One turn sends every row of this set to another row. A few are shown first. Where does it send the rows asked after them?
dubog: [ -2.1  18.3 -49.3   3.6  33.1   4.4 -38.7  -3.1  -9.8 -27.1   3.6   4.7
  22.7   2.2  16.7   3.3   0.0  38.3  16.0]
gaki: [  1.7  20.8 -36.7  11.0  27.7 -19.7  -1.6  14.7 -10.1 -15.8   4.8 -27.9
  15.5  -8.4  -2.8  -7.0 -14.4  20.2 -10.5]
tazu: [ -5.1  18.8 -40.9  -7.0  36.0  -9.3 -42.9  -5.1  -5.7 -22.4   5.6  -0.2
  36.7   2.6   9.0  -1.0   6.4  37.0   7.1]
votu: [-10.3  59.4 -39.4  -0.8   3.5   9.5 -10.0   1.4   2.0 -22.4 -22.4   2.3
   0.9  -6.0  -6.1  -1.9  17.2  11.4  27.8]
sofur: [ 13.0  15.8 -48.3   0.3  23.6  -7.4 -39.6 -10.4 -12.9 -12.9   3.8  -2.9
  29.4  -3.8  15.2  -3.4   5.4  26.6  18.5]
gegi: [ -0.8  26.9 -48.3   2.7  27.1  -2.8 -33.5  -8.8 -15.9 -10.6  -6.9   4.3
  31.0  -3.9  16.7   4.6   4.9  29.8   4.3]
zol: [-16.5  20.3 -26.8 -29.8  52.7  14.7 -15.9   8.2 -19.3 -40.5  18.9  -4.9
   1.4  -3.4  10.8 -20.8  48.9  13.6  19.3]
teda: [ -2.8  24.6 -14.3  21.5  54.6  20.5 -20.8   7.0  -8.2 -20.4   1.6  -1.4
  29.8  -1.4 -21.9  13.1   0.0  10.4   7.1]
Fug: [ -6.9  28.0 -14.1  13.5  48.9  15.9 -11.0   6.3  -3.2  -8.8   2.6  -6.8
  42.2  -8.9 -10.2  13.1  -0.8   3.8   2.1]
tanu: [-14.2  27.6 -19.2 -16.1  59.4  13.9   0.0  13.4 -29.1 -32.6  18.2 -12.3
  -7.1  -1.2 -16.1 -18.8  43.9  13.8  14.3]
ziz: [ 10.6  33.1   6.7  -1.2   8.2  12.4  -8.2 -19.9   5.5 -25.5  -2.7 -19.4
  12.5 -16.4  -2.5   4.1  22.8   8.1  18.2]
Vumig: [ -4.0  23.7 -37.2   5.6   5.4  -4.1  27.6  -9.1  -6.2 -35.4  -1.6 -12.5
  10.6 -31.1 -15.7   8.0  22.0  17.8  14.2]
rof: [  4.0  21.0 -34.7   9.2  26.7 -19.9   1.2  18.2  -1.8 -25.2   2.7 -21.6
   9.2  -2.0  -8.7  -7.0 -13.6   6.6 -14.0]
gal: [-10.9  23.8 -19.9 -21.6  57.0  18.2  -6.4   7.7 -25.6 -31.2  15.3 -15.3
  -8.6  -2.9 -14.4 -25.7  44.0   0.9  20.6]
Tiv: [-11.4  31.2 -26.7   3.8  -4.8  -2.4  15.3 -16.9 -11.6 -48.8  -4.6 -12.1
   6.8 -24.1 -13.1   3.2  18.5  13.1   7.8]
mon: [  7.3  26.1 -28.7 -30.5  41.7  13.8 -15.8  12.9   3.1 -56.6  -9.2  -7.1
   8.3   7.2  -7.6 -36.4  26.3   0.1  26.0]
puval: [  0.5  38.5   7.3   0.0   7.6  18.6 -12.8 -22.1  -1.2 -37.3   0.1 -20.8
  11.2 -10.4  -2.0  -0.5  25.5   0.1  19.3]
tuz: [-13.3  22.6 -33.7   5.1   0.4   4.1  23.6  -4.5 -11.2 -49.0   0.6 -15.0
   6.0 -26.4 -17.3   0.2  20.8  13.4  14.2]
Zuded: [ -3.8   8.1 -47.4   6.4  32.8  -5.2 -34.4  -5.2  -3.9 -17.8   4.4   2.1
  26.4  -6.1  12.7   8.6   6.1  37.7   8.4]
vamun: [-17.1  50.9 -37.7  -1.2  -3.7   5.0  -8.3   0.6   9.2 -31.8 -16.4   6.4
   5.8 -17.6  -6.7  -1.3  21.6   8.9  26.4]
vugag: [ -7.9  28.5 -32.9 -37.5  54.4  12.3  -8.8   2.3 -13.6 -39.5  10.7 -10.8
  -8.1   3.4   5.6 -18.4  45.7  13.5  23.3]
Tef: [ -1.9  21.0 -42.0   2.8  21.5  -1.0 -31.3 -11.8  -5.2 -19.0  -4.9   3.5
  26.4  -3.7  21.4  -5.6   8.9  41.4   2.8]
mib: [ -9.4  21.8 -17.4   7.9  55.6   8.5 -19.2   3.4  -8.5 -17.7   9.7  -3.2
  41.3   0.5 -27.7  11.1   2.8  15.0   1.7]
reme: [  8.9  17.1 -27.1 -30.6  45.6  20.8 -13.2   3.8   0.2 -48.6  -5.1 -10.9
   4.7   1.2   2.8 -39.1  32.7   1.0  23.5]
rodop: [ -1.0  51.5 -41.2  -8.6   1.3  -3.5 -13.3   2.4  12.3 -17.5 -13.9   0.2
   0.1 -10.2  -5.2   2.2  19.5   9.0  32.5]
Pumi: [  2.6  18.3 -18.2 -23.8  42.4  23.0   3.8  -9.6 -12.5 -54.7   3.3 -16.7
  12.4   5.9 -13.7 -35.1  28.6  32.2  25.8]
mepi: [  4.7  32.3 -46.5 -18.1  45.7  10.1   5.2  -0.8 -25.2 -55.0  -9.1  -0.5
   7.8   7.6 -30.0 -24.3  31.5   9.6  26.9]
Fav: [ -1.2  13.4 -20.6  12.4  43.3  20.8 -14.3   1.0  -6.5  -8.3  11.0  -2.6
  41.2 -11.3 -19.8  12.7   5.6   7.3  16.7]
Fefo: [ -0.9  16.5 -31.6 -20.8  53.4  27.0  11.7 -11.0 -15.6 -44.5   5.8 -14.7
   7.1   1.2 -13.5 -32.6  32.6  27.3  27.4]
patut: [  7.9  31.6 -49.2 -22.8  52.9  10.6   1.8   2.1 -21.3 -45.1  -8.3  -4.4
  -4.3   7.4 -22.7 -28.8  30.0  -1.2  24.2]
nados: [ -4.4  27.3 -35.3 -20.2  51.4  -6.7 -11.7  15.1 -28.6 -41.8   9.5 -15.0
 -10.7  -4.6   2.1 -28.9  47.5   4.5   9.4]
musa: [-12.4  25.5 -35.6   1.4   0.6   7.6  26.1  -9.8 -10.6 -46.3  -6.9 -13.0
  11.1 -25.2  -4.7   1.6  13.1  19.9  11.8]
bil: [-10.8  55.7 -42.2  -2.0  -1.4   3.5 -17.2   3.4   3.1 -25.5 -14.3  -0.3
  -4.2  -8.2  -5.5  -7.8  25.3  11.7  33.9]
Zutip: [  7.6  15.1 -41.0  19.9  36.7 -19.0  -9.7  19.8  -5.6 -38.3   6.2 -26.9
  14.3  -5.5  -4.0  -7.8 -12.3  15.4  -4.1]
lupo: [-11.0  35.6 -17.1  17.3  51.0  18.7  -6.8  -4.2  -4.2 -14.1   3.5   1.9
  40.1   0.5 -15.8  17.2   8.8  10.0   6.7]
zeza: [  4.5  41.6   5.0   2.2   7.9  15.7  -7.2 -16.6   3.2 -36.6 -10.3 -22.8
  13.2 -13.8   4.1  -2.9  16.1  -0.4  11.7]
Foget: [ 12.1  16.9 -41.8  16.7  29.8 -18.0  -4.9  20.2  -6.3 -14.0  10.2 -27.2
  15.7  -9.2 -19.7 -12.2 -10.3  13.4   6.3]
kamob: [ -5.7  23.9 -20.9  19.7  55.1   8.8 -18.3   3.3   0.7  -7.8   6.5  -5.1
  29.5  -2.9 -20.8  19.4   4.3  13.4   9.6]
fik: [ -5.3  17.7 -36.3 -21.5  50.6  -0.6  -4.0   7.2 -27.6 -42.0  13.2 -20.3
  -9.9 -10.4  -2.7 -34.7  45.3   7.2  17.0]
von: [ -2.8  27.1 -38.0 -24.1  58.6   1.5   1.3  12.0 -16.1 -43.4   4.0 -18.1
  -6.5  -8.2  -3.8 -25.8  52.0   9.1  13.6]
badav: [ -7.1  50.4   2.6   2.6   4.3  11.0  -8.9 -16.0   7.6 -33.9  -4.5 -19.7
   8.0 -11.7  -5.8  -3.4  16.9   7.3  17.7]
numak: [  2.2  18.8 -40.2   5.5  39.1 -29.2 -14.8  19.3  -5.7 -26.9   6.5 -22.3
  22.0  -3.2 -16.3 -10.1  -7.3  17.4  -9.0]
dak: [-15.0  23.2 -36.1 -29.1  50.6  15.3 -12.8   2.4 -22.7 -35.0  13.4  -5.2
  -3.2  -2.8   3.5 -24.5  48.6  10.4  28.9]
keni: [  8.4  12.3 -34.5  14.1  38.0 -24.4 -15.9  11.5  -1.3 -24.2   6.2 -27.1
  11.8  -3.9  -6.0   2.4  -9.8  12.8  -8.1]
patip: [ -5.1  20.6 -20.0 -29.6  58.7  18.8  -1.9   4.3 -21.8 -38.4   5.2 -11.2
  -9.8  -4.4 -12.8 -17.3  47.1  11.9  11.3]

tuz goes to bil
dubog goes to teda
Now these:
vugag goes to patip
fik goes to dak
rodop goes to ziz
gaki goes to gegi
zeza goes to musa
numak goes to tazu
mon goes to Pumi
badav goes to Tiv
Fefo goes to patut
Zuded goes to kamob
zol goes to tanu
Foget goes to sofur
rof goes to Tef

